Each row has a name. Each question is about the rows just above it. Places in a row count from 1.

[-21  11 -21   7 -30   1 -16   6 -16   9  -9  22 -18   2   4   6   5] : paz
[ 17 -10  19  -9   8   0  10  -3  23 -11   8 -22  10  -2   1  -5  -7] : Metem
[  5   1   0   9  27  -6   8  -7 -20   9   4   6   9  -5  -6  -1   6] : Mun
[  7   0   3   6  26  -5   9  -7 -18   8   4   2  10  -5  -6  -1   4] : Kegiz
[-15  -1  -5 -22 -52  15 -18  15  32 -13  -8  -8 -20  12  11   3 -11] : kiled
[ 12  -3  12  -2  16  -2   9  -4   8  -6   6 -12   9  -3  -3  -4  -2] : gur
[-24   2 -17  -8 -52  13 -20  16  27 -10 -17   8 -22  14  10   6  -6] : talud
Table of tags by key:
[2] -> K116
[-12] -> K968
[-10] -> K592
[-11] -> K279
[3] -> K734
Look up the entry of Metem at place 2 in the table: => K592
Shift each entry of [ -5 -22 -52  15] by -1 times 1: => [ -6 -23 -53  14]

[-20 -38  -3  34 -20 -13 -38 -30   1  14 -14 -34 -16   7  11  16  -1 -43
 -34  12 -39   6  -8  14  -8 -26  18   4 -23 -32   5  -5 -30]  kek
[-17  -6 -29   4  35  20  24   7   4   4  14  22 -15   0  11  -1 -20  26
  31  19  22   5  -5   8 -16 -11   5   2  33  33   7  18  42]  dav
[ 18  23   8   3 -23   0 -18  -2  17   3   0 -12  12 -27  12 -18   4 -28
 -35  18 -18  18   5  12  -6  21   6 -17  -2 -12   9 -27 -15]  mol
[ 14  32  -6 -45 -25  -4  20  26  -1 -19   5  18  11 -51 -21 -46   5 -29
 -47 -24  22 -17   6 -24  -2  16 -25 -42  -6   1 -12 -31  -8]  gur
[ -2 -27   7  42  45   6 -12 -24  35  19  -2 -18 -18  36  26  34   5  37
  36  37 -23  39   2  35  46 -17  30  33  18   0  17  46  34]  Kegiz
[ -1  -8   2  -3   9  -8   0  -4  -6  -2  -7  -5  -7   9  -5   6  -1   3
   6 -10  -3  -1  -2  -2   9  -9  -1   4  -6  -7  -4  13   3]  Mun
[-25 -31  -6  23  33  18  18   0 -18   9  12  19 -12  39   5  31 -15  33
  54   6  21  -7  -1   1 -32 -22   6  26  24  33   2  30  25]  paz
Shift each entry of [-25 -31  -6  23] by -1 times 1: => [-26 -32  -7  22]
Move every entry of [-18  18] by -1 step of 1. => [-19  17]
Move every entry of [ 5 12] by -1 step of 1. => [ 4 11]

[ 11 -20   2 -20  34 -15  27  41  28  22 -45  10] : kek
[ 21 -45  30   1 -19  36   6   7  -6 -25  24 -23] : Zop
[ -8 -10 -12  20 -22   1   1 -40 -11  31  11 -13] : fuge
[-37  17  16   2 -29  21  13  41 -34 -13 -10  41] : dav
[  1  49  44 -25   8  -8 -36 -42 -16  -8 -35  -6] : Mun
[ 12  21 -17  35 -14   6 -44  35  12 -22 -20 -24] : kiled
[ 16  39  31   1   1 -38  15  32  29   0  51  25] : mol
tags:
[-11] -> K209
[-14] -> K111
[52] -> K34
[-13] -> K219
[11] -> K757
[51] -> K326
[-10] -> K431
The tag of dav, keyed by place 11: => K431
Move every entry of [21 13] by +1 step of 1. => [22 14]
[16 39 31  1] with -1 step of 1 on every entry: => [15 38 30  0]
Whose row is [ 12  21 -17  35 -14   6 -44  35  12 -22 -20 -24]? => kiled
[7] with -1 step of 1 on every entry: => [6]
[  1  49  44 -25   8  -8 -36 -42 -16  -8 -35  -6] is in which row? => Mun

[-32 -19 -13  -1   6  44   9 -18  17   6  11  -2  26  -2 -42  21] : fuge
[ -3  -2 -15  -2   8  -1 -30 -15 -27 -37 -23  -4   8  26 -45  19] : talud
[ 24  14  -1  -1   1 -38 -31   2 -36 -34 -28  -2 -16  22  -2  -3] : Kegiz
[ 15   8  -8  -2   4 -26 -34  -5 -36 -40 -29  -3  -7  27 -22   6] : mol
[-11  -6   9   2  -5  22  35   7  35  40  28   3   4 -27  27  -9] : Metem
[-24 -14   2   0  -1  39  30  -3  36  34  28   2  16 -22   0   4] : paz
[-32 -18 -11  -1   5  46  12 -16  21  10  14  -2  26  -5 -38  19] : Zop
[ 18  10  -5  -1   3 -31 -34  -2 -37 -38 -29  -3 -10  26 -15   3] : kiled
Shift each entry of [ 0 -1] by -1 times 1: => [-1 -2]
Shift each entry of [ 2 -5 22 35] by +1 times 1: => [ 3 -4 23 36]
Table of tags by key:
[-7] -> K281
[26] -> K524
[-16] -> K23
[-10] -> K296
[-36] -> K542
[4] -> K538
Look up the entry of Kegiz at place 13 in the table: => K23
[-24 -14   2   0  -1  39  30  -3  36  34  28   2  16 -22   0   4] is in which row? => paz
Whose row is [-32 -18 -11  -1   5  46  12 -16  21  10  14  -2  26  -5 -38  19]? => Zop

[  0  15  -9 -13] : paz
[  2  23 -12 -40] : kiled
[-11 -11 -28  28] : fuge
[  1   2  -8 -17] : talud
[ -1  22 -10  -9] : Kegiz
[  0  16  -9 -13] : kek
[ 0 13 -6  4] : Mun
[ 16 -17  49  14] : Zop
[11 -4 30 -3] : gur
[ 0 16 -9] with -1 step of 1 on every entry: => [ -1  15 -10]
Shift each entry of [15 -9] by -1 times 1: => [ 14 -10]
Shift each entry of [15] by -1 times 1: => [14]

[  4  -4  -7  -9 -12  13  -4   2   4 -10   4   8   5] = Zop
[  6   1   9   8 -10  -7  -8   4  12  -7  -2  -4   2] = gur
[ 0 -2 -4 -6 14 12 11  9  9 -3  0  8  6] = fuge
[-7  9  5 12 40 -3 21  4 -9 32 12  0 -3] = kek
Shift each entry of [9 8] by +1 times 1: => [10  9]
Move every entry of [ 5 12 40 -3] by -1 step of 1. => [ 4 11 39 -4]
key -> tag
[-3] -> K716
[0] -> K165
[6] -> K91
[-7] -> K409
[4] -> K792
The tag of kek, keyed by place 1: => K409
Which row holds [-7  9  5 12 40 -3 21  4 -9 32 12  0 -3]? => kek

[  5 -14  14  16] = Mun
[  5 -14  14   4] = Kegiz
[  6 -36  -3 -13] = gur
[ 10 -45   7  -9] = kek
[ 13 -32   0  -5] = fuge
[ 4 20 17 20] = mol
Table of tags by key:
[5] -> K465
[10] -> K295
[4] -> K831
[7] -> K630
[6] -> K654
[9] -> K463
The tag of kek, keyed by place 1: => K295
Whose row is [  5 -14  14  16]? => Mun

[ -8  22 -17 -35 -45   3  11 -46  29  -8 -35 -12 -27  11   3  -2  36  16] -> Zop
[ -8  14 -15 -29 -38   3  11 -46  19  -8 -28 -12 -14   9   0  -1  31  16] -> kek
[ -8  12 -15  -7 -20   1   9 -32   1  -8  -1 -12  -2  11   0   3   6  16] -> Metem
Shift each entry of [-20] by -1 times 1: => [-21]
key -> tag
[-46] -> K316
[-8] -> K310
[-11] -> K367
[-12] -> K241
[-45] -> K256
[-20] -> K874
The tag of Zop, keyed by place 5: => K256
The row with [ -8  14 -15 -29 -38   3  11 -46  19  -8 -28 -12 -14   9   0  -1  31  16] is => kek
Which row holds [ -8  12 -15  -7 -20   1   9 -32   1  -8  -1 -12  -2  11   0   3   6  16]? => Metem

[  8 -35  -2 -40   9] -> fuge
[  5 -39   7 -32  11] -> kiled
[  7 -35  -2 -41   9] -> gur
[ 0 -4 -1 -1  1] -> dav
[  6 -36  -2 -20   6] -> kek
[  5 -38   6 -34  10] -> Metem
[  6 -39   6 -34  11] -> talud
[  7 -35  -2 -40  10] -> mol
[  6 -36   0 -38  10] -> Mun
Table of tags by key:
[-34] -> K138
[11] -> K436
[-1] -> K578
[-40] -> K473
The tag of talud, keyed by place 4: => K138
The row with [  5 -39   7 -32  11] is => kiled
[  5 -38   6 -34] with +1 step of 1 on every entry: => [  6 -37   7 -33]
[-20] with +1 step of 1 on every entry: => [-19]
[-36   0 -38] with -1 step of 1 on every entry: => [-37  -1 -39]

[ 11  -3  -2   0   4   6   2 -13  -2   5   3 -12  10   0  10   7   6   6
  12  -7   7  -2   1   5   1]  gur
[  7  -2  -6 -15 -28  35  22 -34 -41  25   6  -4  24  -4  48  11  11  11
  39  -6  14   1  -5  -4  -5]  Mun
[ -5  -2   3  10  11 -22 -12  18  25 -13  -1  -4 -12   4 -28  -4  -4  -3
 -19   1  -7  -2   3   3   1]  kiled
[ 12  -1  -7 -14 -31  39  21 -20 -50  21   3   8  14 -11  10   7   6   5
  12  -3   7  -2   1   3   1]  Zop
[ 12  -1  -7 -14 -31  39  21 -20 -50  21   3   8  14 -11  45   7   6   5
  26  -3   8   8  -9 -16  -5]  talud
[ -6  -2  -2 -14  -2   6   2  -9  -7   5   3  -1   7   0  10   5   6   5
   9  -3   7  -2   1   0   1]  kek
[ -1  -2   1   1  18 -21 -11  11  29 -13   0  -4  -7   7 -27  -1  -2   2
 -14  -3  -4  -3   3   8   1]  Kegiz
tags:
[-3] -> K763
[-7] -> K904
[-6] -> K950
[-2] -> K130
[6] -> K954
[7] -> K347
Look up the entry of Mun at place 3 in the table: => K950
Shift each entry of [2] by +1 times 1: => [3]
[39] with -1 step of 1 on every entry: => [38]
Shift each entry of [-3  7] by +1 times 1: => [-2  8]
Whose row is [ 12  -1  -7 -14 -31  39  21 -20 -50  21   3   8  14 -11  10   7   6   5
  12  -3   7  -2   1   3   1]? => Zop
Whose row is [ -1  -2   1   1  18 -21 -11  11  29 -13   0  -4  -7   7 -27  -1  -2   2
 -14  -3  -4  -3   3   8   1]? => Kegiz
[ 5 12 -3] with -1 step of 1 on every entry: => [ 4 11 -4]

[ 24  -4  15   0 -12   6 -33  19  -2  -7  -4   2 -19   0  22  -3 -31  -8
   9  -2] : Metem
[ -7  -9   3  26 -22  16 -42 -22   2   6 -11  12   2 -16  12   6  -5  -4
  23   3] : fuge
[-11  -8  -1  30 -23  11 -37 -25   1   7 -11   5  -1 -19  12   4  -8  -7
 -30   9] : kiled
[ -6   2   1  18  31  13   9  11  13   3  -6   7   8 -11   9   2   1 -22
  21  10] : Zop
[ 30  -3   4  -2  -2   1  -7  18   0 -12  -2  -5 -27   7  12  -8 -13  -2
  16   2] : mol
[ 30  -3   4  -2  -2   0  -7  18   0 -12  -2  -5 -27   7  12  -8 -13  -2
  16   2] : kek
[ 20  -3  -1  11  -9  -5  -9   2   1  -5  -4 -22 -35  -8  13 -10 -26 -13
   6  19] : paz
[ -7  -9   3  26 -22  16 -42 -22   2   6 -11  12   2 -16  12   6  -5  -4
 -28   3] : dav
[ 16  27  11  14   0 -19  -7  -8  10  -3  -7   7  15  -1   4   0  10 -25
  12  10] : gur
[  7  15  -1   4  -4   0 -12   7  10   8  -2   9  26  -6   1  -4  15 -32
  23   5] : talud
[19 -2] with -1 step of 1 on every entry: => [18 -3]
Table of tags by key:
[-8] -> K449
[30] -> K401
[-3] -> K480
[-9] -> K690
[15] -> K985
[-2] -> K711
Look up the entry of kek at place 2 in the table: => K480
[12] with +1 step of 1 on every entry: => [13]
Move every entry of [-3] by +1 step of 1. => [-2]

[-9 31 -6 22  1] = Zop
[ 12  32 -20 -24  42] = kek
[  5 -17   9 -15 -26] = fuge
[ 5  1 25 -5 12] = paz
[  2  24  16 -14  12] = dav
[  5 -17   9  18 -48] = talud
[-1 34 -2 19 18] = kiled
[-3 56 30 -1 13] = Metem
[  5   1  25  -5 -11] = mol
[ 4 -4 21 31 29] = gur
Move every entry of [21] by +1 step of 1. => [22]
[-3 56 30 -1] with +1 step of 1 on every entry: => [-2 57 31  0]
Shift each entry of [21 31] by -1 times 1: => [20 30]
tags:
[1] -> K120
[-5] -> K529
[23] -> K556
[0] -> K593
[-9] -> K939
[22] -> K66
The tag of Zop, keyed by place 4: => K66

[-32  29   2 -16  15  23   7] -> fuge
[-19  24  31 -25  27 -32   6] -> mol
[ 27 -45 -19  44 -31  -9 -28] -> Kegiz
[ 24  20  33 -34  33 -21 -11] -> paz
Table of tags by key:
[32] -> K146
[33] -> K414
[28] -> K273
[31] -> K202
[15] -> K190
[26] -> K594
[-31] -> K384
[27] -> K140
The tag of mol, keyed by place 5: => K140
The row with [ 27 -45 -19  44 -31  -9 -28] is => Kegiz
Whose row is [ 24  20  33 -34  33 -21 -11]? => paz

[-27 -29  -7  -8 -26  18  23  -5  32 -25] : Kegiz
[ 13 -10 -49  23  30  -3   5  18  18  43] : dav
[-14  35  28  28   0 -26  11  17 -21  -8] : Metem
Table of tags by key:
[18] -> K55
[29] -> K975
[-26] -> K756
[28] -> K885
[-25] -> K117
The tag of Metem, keyed by place 6: => K756
Move every entry of [23 30] by +1 step of 1. => [24 31]
Shift each entry of [35] by +1 times 1: => [36]
Where do [-27 -29  -7  -8 -26  18  23  -5  32 -25] appear? => Kegiz
[ 13 -10] with +1 step of 1 on every entry: => [14 -9]

[ -6 -34 -16  -5  -9 -10   7 -10  -1  -6  37 -13 -24  22  -5  -4   3   0
  -4   3  13 -22  -6  -3  -3] = fuge
[-18 -22  -3   2 -48   3 -24   8 -36  10  18 -19   0 -20 -13   8 -26 -21
 -42  14 -27  11  25 -13  -8] = Mun
[ -8  13   7   1  21 -11   0  -9  -2  12  -6  10 -20  -9   3   6   7  -3
  -8  19  -4   1  -6   0   4] = talud
Table of tags by key:
[-35] -> K913
[9] -> K180
[-36] -> K641
[-2] -> K350
[10] -> K829
[-8] -> K513
[-37] -> K102
[-1] -> K900
Look up the entry of Mun at place 9 in the table: => K641
Whose row is [-18 -22  -3   2 -48   3 -24   8 -36  10  18 -19   0 -20 -13   8 -26 -21
 -42  14 -27  11  25 -13  -8]? => Mun
Move every entry of [8] by +1 step of 1. => [9]
Whose row is [ -6 -34 -16  -5  -9 -10   7 -10  -1  -6  37 -13 -24  22  -5  -4   3   0
  -4   3  13 -22  -6  -3  -3]? => fuge
Whose row is [ -8  13   7   1  21 -11   0  -9  -2  12  -6  10 -20  -9   3   6   7  -3
  -8  19  -4   1  -6   0   4]? => talud

[-30  25  11   9] = paz
[-31  -7  14   3] = talud
[ 5 -8  5 -6] = kek
[ 11 -11  -3  -3] = fuge
[ 20 -42   8  31] = kiled
[ 49 -17 -18 -30] = dav
[ 7 28 -3  5] = Zop
[ -2  -6 -17  18] = Mun
[ 11 -11   2   5] = Metem
[ 25 -21 -21  -9] = gur
[-31  -7  14] with -1 step of 1 on every entry: => [-32  -8  13]
[-31  -7  14] with +1 step of 1 on every entry: => [-30  -6  15]
[25] with -1 step of 1 on every entry: => [24]
tags:
[-20] -> K298
[-10] -> K672
[-9] -> K966
[-30] -> K721
[-21] -> K648
[-3] -> K454
The tag of gur, keyed by place 4: => K966

